(in the rows, 128 means zero)
Each path is a new rotation, seen through one point. The rows after it are directions, each followed by how far the rotation turns it, in deg/step (0 if it stays put).
Each turn is a multiple of 5 degrees from 10 to 175, or 0.

[121 128 116 129 126 112 139 131 139 137 135 108 130 115 119 118 144 126
 139 127 109 119 114 138 134 133 136 139 127 139 136 109 131 129 124 139
 131 114 120 119 133 126 133]
[120 129 115 129 124 113 139 129 141 140 136 108 128 114 127 117 143 126
 134 129 109 118 113 139 134 138 136 138 126 138 136 113 127 125 124 137
 132 111 117 122 132 128 132]
[119 130 115 134 127 115 137 130 139 144 136 111 126 117 134 118 140 127
 132 129 108 120 113 141 135 143 135 137 124 140 135 113 126 124 123 134
 131 108 119 120 132 127 130]
[118 129 117 135 134 117 136 131 136 142 138 116 128 121 134 117 139 126
 135 126 109 121 116 138 136 143 129 137 123 144 137 111 126 124 124 134
 130 107 121 116 131 125 128]
[119 130 118 135 138 117 135 133 135 138 139 115 131 124 129 115 139 127
 139 125 108 121 118 137 138 140 127 138 121 146 140 108 128 126 123 136
 130 110 124 113 130 125 128]
[120 128 119 132 136 114 137 132 135 134 138 113 132 122 121 115 142 126
 142 124 108 120 118 136 139 133 127 139 123 146 142 106 129 127 123 136
 131 113 123 114 131 124 131]
[121 127 119 129 129 113 139 130 138 133 138 108 131 118 120 117 144 125
 141 125 107 119 116 137 139 130 129 139 127 143 140 110 128 126 122 135
 132 118 122 119 131 125 134]
[120 128 119 128 124 113 138 128 141 135 139 107 129 116 124 118 144 124
 136 127 106 117 115 139 137 134 132 137 129 142 140 113 125 123 122 134
 132 117 119 124 132 126 134]
[119 128 118 128 123 116 136 129 141 139 139 108 128 116 132 117 143 125
 131 127 106 117 116 141 137 139 130 134 125 141 138 115 123 120 122 133
 131 114 117 124 130 126 131]
[118 129 119 130 127 118 135 132 139 141 140 113 128 119 137 117 141 126
 132 126 107 119 118 140 139 143 127 134 123 145 141 114 121 119 121 132
 128 112 119 118 130 126 128]
[116 129 119 131 133 118 135 132 136 140 140 116 130 123 134 116 140 125
 136 125 107 120 121 137 140 141 123 133 122 149 143 111 123 120 122 133
 127 113 122 113 129 125 127]
[117 127 120 128 133 117 138 132 134 136 141 115 132 125 127 116 143 125
 141 123 107 120 123 136 141 135 121 133 122 150 145 109 126 122 123 135
 127 117 122 112 130 125 129]
[118 127 119 123 129 115 139 130 135 134 139 110 132 123 121 116 145 125
 140 123 108 119 122 136 142 130 124 134 125 148 144 110 127 123 123 135
 128 120 121 114 130 124 133]
[119 126 118 122 121 114 140 130 138 134 138 107 130 118 122 118 147 124
 139 126 108 117 121 136 141 130 126 132 127 144 142 113 125 121 123 134
 129 122 119 119 131 125 133]
[118 127 118 122 118 116 139 130 139 139 138 107 128 116 129 118 145 124
 133 127 108 116 120 138 139 135 127 131 127 141 142 116 123 118 123 134
 129 119 117 119 130 127 131]
[114 127 117 123 119 118 138 133 138 144 138 110 127 118 135 118 142 126
 131 127 108 118 121 137 139 140 127 130 125 142 142 117 122 118 123 132
 126 115 117 116 129 127 129]
[113 127 116 124 125 119 138 133 136 144 139 116 127 121 137 118 141 126
 133 126 109 120 124 136 140 141 124 128 122 145 144 114 122 118 124 133
 122 115 118 111 129 127 126]
[113 127 117 123 129 118 138 134 133 142 140 117 129 124 130 118 142 125
 138 124 111 121 125 133 141 138 122 130 121 147 145 111 125 121 125 135
 122 115 121 107 129 125 127]
[114 125 117 121 126 116 140 134 133 137 140 114 131 123 123 118 144 124
 141 124 111 120 125 132 140 132 122 131 123 145 145 109 128 123 126 136
 122 118 121 108 129 125 129]
[114 125 117 118 121 114 141 133 136 136 137 110 130 119 118 119 146 124
 139 125 110 119 123 132 139 130 126 131 125 143 144 112 128 122 127 137
 124 121 120 112 131 127 132]
[114 126 114 118 115 115 142 132 138 140 137 107 128 117 123 122 146 124
 136 127 111 118 120 134 138 131 129 130 127 139 141 115 127 122 126 136
 125 119 117 115 131 127 131]
[112 125 114 121 115 116 141 133 138 145 136 111 126 115 130 121 144 125
 132 128 111 119 121 135 136 137 131 130 126 138 140 116 126 120 127 135
 123 116 115 114 131 128 129]
[113 126 114 122 120 118 139 134 136 148 136 115 126 118 134 120 142 126
 131 128 112 121 121 135 137 143 129 129 123 139 138 116 125 120 128 136
 120 112 117 110 131 127 126]
[112 127 114 124 127 118 138 137 133 147 136 118 128 122 131 119 140 126
 136 126 114 122 123 133 137 142 128 130 121 143 140 112 128 123 129 137
 120 109 120 106 131 126 125]
[113 126 115 122 129 116 140 136 131 144 136 117 130 122 123 120 142 125
 140 125 115 122 124 131 137 137 126 133 122 144 141 109 132 126 129 140
 120 112 121 104 130 125 128]
[115 125 115 121 126 114 142 135 133 140 136 114 130 120 118 120 144 125
 142 125 116 123 123 130 136 132 129 133 125 141 141 108 134 128 129 141
 122 115 120 107 132 125 130]
[115 126 114 120 120 113 142 133 137 141 136 109 130 116 117 122 144 126
 140 127 114 120 120 132 134 132 133 134 127 138 139 111 133 127 129 140
 125 116 118 113 133 127 131]
[115 126 112 123 117 114 141 132 138 144 134 110 128 114 123 121 143 125
 134 129 114 120 117 135 133 136 136 134 127 135 138 114 130 125 129 140
 125 113 116 115 133 127 130]
[124 126 126 121 122 129 130 130 126 131 127 129 127 128 128 130 129 128
 127 128 131 128 132 124 129 127 126 123 128 127 130 130 128 126 131 129
 123 130 126 123 128 129 127] : 10
[127 128 128 131 126 131 130 130 125 123 128 126 132 129 131 134 130 128
 128 127 129 131 126 126 130 125 129 126 128 126 124 125 130 125 127 127
 128 127 128 132 129 126 121] : 0
[126 129 128 131 131 131 126 130 127 133 129 132 127 130 137 128 125 129
 124 129 128 129 128 129 128 135 127 127 125 129 128 129 126 126 128 127
 126 124 128 126 127 128 125] : 55

[126 106 124 128 133 120 124 129 127 131 127 104 148 118 132 126 124 105
 124 126 122 146 134 112 148 136 120 131 133 117 129 131 119 122 122 134
 124 126 122 123 126 121 118]
[133 108 126 132 136 124 126 135 132 136 129 102 152 117 134 128 126 110
 123 123 119 143 139 110 141 128 122 134 133 120 127 131 125 128 129 131
 123 125 125 120 120 121 119]
[132 109 120 130 139 123 126 134 124 133 128 100 153 117 134 123 129 119
 124 119 122 145 137 107 137 123 129 133 132 116 126 134 125 122 132 134
 127 123 124 125 127 121 120]
[123 106 121 125 139 122 122 126 121 129 123 103 152 117 131 124 127 115
 125 123 121 146 134 112 145 132 128 128 131 114 128 131 123 117 126 136
 129 127 123 127 126 121 120]
[128 107 126 125 140 126 121 129 129 133 124 107 155 118 135 128 126 110
 123 124 118 142 136 116 146 133 122 132 132 117 130 126 125 122 125 134
 128 128 128 121 116 121 121]
[133 111 123 130 144 125 126 133 129 136 129 104 159 118 137 127 127 116
 124 119 119 141 138 112 136 124 129 134 132 118 128 129 129 124 132 134
 130 125 128 123 116 121 123]
[127 109 118 125 144 122 126 128 121 132 127 105 159 119 136 122 128 117
 125 117 124 144 133 111 137 126 133 130 132 115 128 132 128 118 129 137
 132 123 127 130 123 119 124]
[122 107 122 123 143 121 122 123 123 131 125 110 157 121 137 125 123 108
 126 122 124 143 131 118 144 136 128 130 132 117 129 127 126 117 123 137
 133 126 127 127 119 121 124]
[129 109 124 128 143 122 126 129 130 137 129 113 161 120 140 128 122 106
 123 120 121 141 134 117 140 130 125 134 133 120 129 127 130 125 126 133
 132 123 130 125 111 122 125]
[130 112 118 129 145 119 131 131 126 136 134 110 160 121 140 124 124 111
 125 115 126 142 133 112 133 123 131 134 133 120 126 133 130 124 129 135
 133 120 127 130 119 121 126]
[123 110 117 126 141 116 129 124 120 132 130 112 155 123 138 123 123 108
 126 117 129 145 129 114 138 131 132 130 133 119 127 133 125 119 123 137
 133 120 124 132 125 121 125]
[126 109 122 128 140 117 128 125 128 135 130 115 155 124 139 127 119  99
 124 120 127 143 130 118 144 136 123 132 134 122 128 130 125 123 121 134
 131 123 125 128 119 122 123]
[133 112 121 133 139 118 132 133 132 138 136 112 156 121 140 128 121 103
 122 117 127 143 133 113 136 125 124 136 135 125 127 132 127 128 126 133
 128 120 125 127 118 122 124]
[130 112 116 132 139 115 133 131 124 135 136 109 153 121 137 123 124 107
 125 116 131 146 130 109 135 125 130 133 135 121 124 137 124 124 125 136
 129 119 121 132 129 122 123]
[125 107 119 129 135 115 129 126 124 133 130 110 149 122 135 125 121 103
 124 122 129 146 130 113 144 134 123 131 135 120 126 134 121 121 120 136
 128 123 121 130 128 121 120]
[131 108 124 133 134 118 130 132 132 136 133 109 151 121 136 128 121 100
 122 123 124 144 135 114 144 132 119 134 135 124 127 132 122 128 122 132
 124 123 122 124 121 124 120]
[135 111 120 134 136 119 131 136 130 136 134 104 151 118 136 125 125 110
 123 119 125 145 137 107 137 123 124 136 135 122 125 136 124 127 129 132
 124 121 122 126 127 123 119]
[127 107 118 130 134 118 128 130 122 132 130 102 147 119 131 121 125 113
 124 120 126 147 134 107 141 128 127 131 134 118 125 137 120 121 126 134
 125 123 120 128 133 121 119]
[127 105 123 128 134 120 124 129 127 133 126 104 147 119 132 126 124 106
 123 125 121 146 134 113 148 136 121 130 132 118 127 132 120 122 123 134
 124 126 122 124 126 121 118]
[133 107 124 132 136 124 126 135 132 136 130 102 153 118 134 127 125 110
 122 123 119 142 139 111 142 128 120 134 133 120 128 131 124 127 128 131
 123 124 125 120 120 122 119]
[130 109 120 130 140 123 126 134 125 132 129 100 153 115 134 122 129 118
 124 119 122 145 137 107 136 124 129 132 132 116 127 133 125 122 132 134
 126 124 124 126 127 121 120]
[125 106 121 125 138 122 123 126 121 129 125 102 151 118 132 123 127 115
 126 122 122 145 134 112 144 133 129 129 132 113 128 131 123 118 126 137
 129 127 124 126 127 119 120]
[127 107 126 126 140 125 121 129 130 134 124 107 156 117 135 128 126 109
 123 125 117 142 136 115 145 134 123 132 131 117 129 127 126 123 125 133
 128 127 127 121 116 121 122]
[132 111 123 129 144 125 126 133 129 135 128 104 159 117 138 126 128 116
 124 119 119 141 138 112 137 124 128 134 132 117 128 129 129 123 132 134
 130 124 128 124 116 121 124]
[126 110 119 126 145 122 126 129 118 131 127 106 158 119 136 123 127 118
 126 118 123 143 133 111 136 126 134 130 132 114 128 131 128 118 129 137
 133 124 127 129 124 120 124]
[122 107 121 122 143 121 123 123 123 132 124 111 156 120 137 125 123 108
 125 121 123 143 131 118 144 135 128 130 130 118 130 128 126 118 123 137
 133 125 127 128 118 120 123]
[129 110 124 128 144 122 126 128 131 137 130 111 161 122 141 129 123 106
 124 121 122 140 134 117 141 130 125 134 133 120 129 128 128 123 127 135
 132 123 130 126 112 122 125]
[129 112 119 130 145 120 132 131 125 136 133 111 160 121 140 125 124 112
 124 115 126 143 133 112 132 124 132 135 133 121 126 133 130 123 129 135
 133 120 128 130 120 121 126]
[127 127 133 128 133 130 131 128 129 129 127 130 127 129 128 126 131 124
 127 130 127 128 129 125 130 126 130 124 123 128 127 128 128 132 128 132
 129 125 128 133 129 125 122] : 0
[128 129 126 131 126 123 133 128 129 130 133 132 126 131 130 128 125 121
 128 126 133 129 126 128 127 128 126 129 130 132 126 131 127 130 125 128
 127 125 125 131 130 129 128] : 20
[128 129 124 128 129 127 130 129 123 127 129 126 128 128 127 125 130 134
 129 125 131 129 127 124 123 124 134 127 128 126 126 131 129 126 130 129
 129 126 127 131 134 127 128] : 100
